One turn moves each row of this set onto another row. After a few examples, where does it send each row asked below?
Z_221: [-10   3  -7   9  -6  24 -20   0   8   0 -14  17  -4  -2   3  -2 -12  11
   5   1  14   7  -4  11   0  -8  -7   1   1   9   3  12   2 -10  -2  13
  26  20   1  -2  -7  24   1 -13  15 -12   2  -4  -5   0  15  -5 -14 -18
  15  -6   7  12]
Z_785: [ 15  -6   1   0   6  21 -22   5 -17   0  -8   3  -8  -5   7 -13   4   6
   6  10  10   9  14  -4   3 -11  -7  -3 -18 -12 -12   5   7  10  18  -8
   0  21  19   5  -3  -1   0 -17   3  -9  -9   2  -6  -2 -12 -24   3 -11
   1  -6  17  11]
Z_610: [  6  -5  19   9  -1  29 -18   8  15 -21 -16  23  13 -12   6  -7 -11  -3
  15  -7   5   1   4  -6 -15   8   5   3 -14  -2   0  -4  -6  -6  14  22
   2  19   2  -4 -12  -7   4 -11  -4  -4  -9  -2 -10  -2   4 -15 -10 -17
  27 -12  15  20]
Z_577: [  0  -9   5  13 -26  28 -16  18  -9 -17   3   9  16 -10  11 -15  -7  -2
 -14  -8  -9   2  -4  -5  -6   5   2   2  10 -13  14  12   0  -2  10 -10
   7  19  -8 -20 -12  -6  12 -37  -3 -22  11   3  -8 -14  -8 -23   3 -17
   4  -4  10  15]
Z_898: [  6 -10  -5   8  -1  18 -16  15 -20  -6  -5   8 -26   4   4 -10  -7   0
   2  11   6  -3   6  -7  -2   2  -2   0  -5 -13   3  10   1  14  20  -5
  -4  11   4  -7  -8   4  -1 -16  -4  -7   0  19  -1  10 -10 -24   8 -13
  13  -2  24   6]
Z_897: [  9 -15   2   5  -1  28 -27   9  12  -4  -7  11 -32  -8  33  -6  -9  -1
   3   1   8  17   6  -2   5  -5   4   2  -6 -11   2  19   6 -13  -1  16
  24  10  -3  -6  -8   8   8 -21   2 -28   5  -8  -2  -4   4  -1  -1  -3
  14   9 -12  -1]
Z_675: [ 10 -28   4  19   9  17 -30  11  18  -4  -9  24   2  -5 -14 -10 -12 -10
   8  12  19  11  -2   4 -13   1  11  -5 -16  -3   5  -8 -10  -3   5  -2
  10  15 -16  -6  -5  12  13 -18  14  -1  10  -8   6   0   1  10  -7  -2
  18  11  17  11]
Z_89: [ 10 -14  -4   4   1  22 -27   5  -7 -15  -8  -8  -7   2   5 -19  -6  -9
   8  -6   9   1   8  -7  10 -11  -6   4  -5 -13   7  28   4 -18 -15  -3
 -12   9   2  -9  -9  13  10 -10   3  -9  20 -11   0  -1 -11 -21   4  -6
   6  16   5  -8]
Z_215: [ 12 -30  17   9   4  20 -12  19   5 -16 -10   7   8  -1  22  -2 -15   0
   8  -8  18   2  -1 -11   3   4   1   2 -17  -8  10 -19   1  -1   4  18
  16  18  -6  -9 -12   7 -12 -19   2   1  20  -7  -2 -11   5 -13  -4  10
   6   5 -13   6]
Z_521: [  2 -19  25   7   7  14 -17   8  12  -7 -14  18   4  -9  15  -9   0  -9
  13  -5   1   4  13 -15 -18  13  13  12   1  -5  11  -7  -2 -11  14  20
   3   0   5   0  -2  -1   3 -28 -15  -4 -12  -3   5   4   2 -15  -5 -11
  19 -10  12  -7]
Z_889: [ 16 -25   3  20 -19  13  -1  13  -3   1  -7   3   7 -10  -8  -1  -6  -4
   8  20  -1   0   1   4  -4  -2  11   7  -4  -3  10  15   6  -7  16  -3
  24   6   1 -12   0 -10  10 -31   4 -25   4   0  10  -9  -2 -35  -1 -16
   4   5  16  15]
Z_538: [ -2 -15  14  13   2  12  -9  11  10 -18 -15   1  16   4  19 -18 -10   1
  -5  -4   9   4   9 -14  -2  10   5   6  -9 -12  10 -19 -11   8   8  11
  22   8 -12 -11  -7   6  -5 -27   6   0  21   2   0 -10  12  -7  -1  -2
   1 -14 -13   6]
Z_929: [  7  -9  -1  17 -24  17  -5   5   7   4 -27   2   3 -16 -11 -14 -13   0
   7 -15   5  10  -6  10  -9  -8 -10   8  -2 -20  12  24  13   2  17  -1
   1  10  -6  -8 -10   3   3 -17   5 -11  16  -4   5   4  12  -4  -1 -19
   5  16 -11 -10]
Z_751: [  2  -6 -11   2   2  22 -12  -4  -2   0  -8  -9   4  -2 -13  -8  -2  -5
  11   5   4 -11   9   4  -1  -9  11  -1 -11  -4   0  33  11 -11  -4 -11
   4  11   4   1  -5  14   6  -5   8  -3  15  -4  -1 -14  -2 -21  -7  -9
   7  10  10  11]
Z_97: [ 12 -14  13   7  17  21 -48  11  20  -7  -9  16   4  -6   6 -22 -11  -6
   5   4   9  16   2  -4  -2   7  10   8  -7 -12   0 -10  -3   2   7 -10
   9  14  -6  -7  -3  10  15 -26  14 -11  17  -8  -1 -13   1  20  -1  -2
  13  13  15  -5]
Z_917: [  6 -23  -4  18 -28  30 -21  10  10  -2 -10  12  21  -3 -11  -7  -7  -5
   8  -7   8  25  -2  -5   8   7  -3  -3 -12 -14   5  13   1  12   3  -4
  32  10  -8  -7  -3  -1   2 -10  -2 -10  -1  16  -1   5   5   7   0 -25
   6   7   4  22]
Z_937: [  9 -29  12   7   5  14 -31   4   8   2  -7  25  10 -15   0 -16  -6  -7
  -2  -7   3  11  10   2 -20  12  15  -2   2  -5   4  -3  -9   0   3  -4
   7  17   1   1  -6  14  10 -33  14   0  26  -2   6  -4  -1  19  -7 -12
  20   6  16  11]
Z_364: [  9 -13  -6  -6   4  26 -25   7 -25   9  -6   2  -8 -15   7 -22   2   4
   2  -3  14  -1   4   4  -5   3  -7 -12   1 -27  -2   8   7   3   6   0
  -6  20  -4  -9  -9   7  -1 -20 -10  -5  -7  12  -1  -1  -8 -22   7 -13
   7  -6   8   4]
Z_356: [ 15 -30   8   5 -27  20 -21  24   4  -9  -4  15  22  13   4  -1  -6  -8
   5 -17   8  21   3 -23   0  10  -6   8   6  -3   9   0   6  10  -8  -9
   4  13   9  -5  -2  15  -2 -22   1  -9  -5  -1  11   0  -3   1  -4 -18
   4  -1  12   2]
Z_426: [ 10 -13   7  13 -24  17   9  11   6 -10 -11   6 -11  -3   8 -10  -8  -1
   8  -6   7  11   1  -7 -23  -5  -2   6 -15 -10   5  14   4   7  11  -9
  -3  10   2  -9  -6   0   9 -16   0 -22  14 -11  -1  12  -5  -1  -4 -11
   7  31  -4 -22]
Z_224: [  7 -13  15   2  -9  25 -19  14  -5 -10  -5   7  19  -6   9  -7 -11   1
   7   1  10  13   0  -6   1 -10  -7   5  -5 -19  10   2  15 -12   6  -9
  13  14  -3 -16  -9  -3  12 -30  -3 -22 -10 -20  -1  -7 -10 -40   4  -6
   7  24  18  -1]
Z_688: [  7 -19  16   8   7  10   1  12  11  -2 -10   1  18   0  14  -5  -7   5
  10  -1   8   0   3  -3  -8   9  11   4 -10  -9   1 -16  -2   8  11  17
  35  12  -1  -7 -12  13  -3 -12   5   1  24   3  -2 -15  13 -16  -7  -5
  13   4  -8  10]
Z_84: [ 23 -32   3  10 -14  28 -23  22  12  -4   1   0  12   5   8  -4  -3 -13
  11   7   2  17   6  -5  -3  13   7   4 -11 -13  -4  17  18  15   7  -5
  18  11  -2 -13  -6  12   1 -17  -8 -23 -12   5   8  -7   3   6  -2  -3
  10  27  -2  -3]
Z_769: [ 10 -12  18  14   6  24 -30  12  10 -11  -9   9   7 -23   9 -16  -5  -4
  15  10   4  -1  -2   1  -5  12  12   3  -9   1   5   8  -5  -6  15  29
   0  14   1  -9  -9 -14  -2 -23  -9 -21  -8   1  -2  -4  11  -2  -2   3
  13 -14  -1  -3]
Z_282: [  4  -7   5  -7 -15  23 -14   1  10  -9 -14  12 -12  11  29  -2 -13   6
  -7  -3   8  -2  23  -3 -17   5   4  -1   0   1   2   4   5  -3 -12   1
  11   8  -1  -4   6  15   5 -40  13 -12  -2  -8   9   1  -5  -1 -14 -12
  12  -9   5   4]
Z_21: [  6   0   5   7 -30  24  -1   8   5  -3 -18   8   5  -9  -3  -3 -10   5
   5 -20   8   4  -4  -8 -17  -7  -4   7 -12  -3   8   7  14   3   9 -22
  -6  19   4  -1   0  -4   1 -24   8  -9   9  -9   0 -12   0   4 -12 -14
  -9   4   0 -10]
Z_746: [ -8  -4  -6   5  -6  19  -9  -4  -9 -17  -6  -5  -3   3   4 -20  -1  -4
  -1  -6   0  -5  19 -16  -1  -2   7  -3  -8  -8   4  24  -9  -9 -12 -19
  -2   5   2  -2   1   3   9 -19   5 -10  23   3  -6   0 -13  -7  -3 -18
   4   3  13   6]

Z_282 goes to Z_221
Z_577 goes to Z_889
Z_356 goes to Z_917
And these:
Z_538 goes to Z_688
Z_751 goes to Z_89
Z_937 goes to Z_675
Z_426 goes to Z_21
Z_785 goes to Z_364
Z_769 goes to Z_521

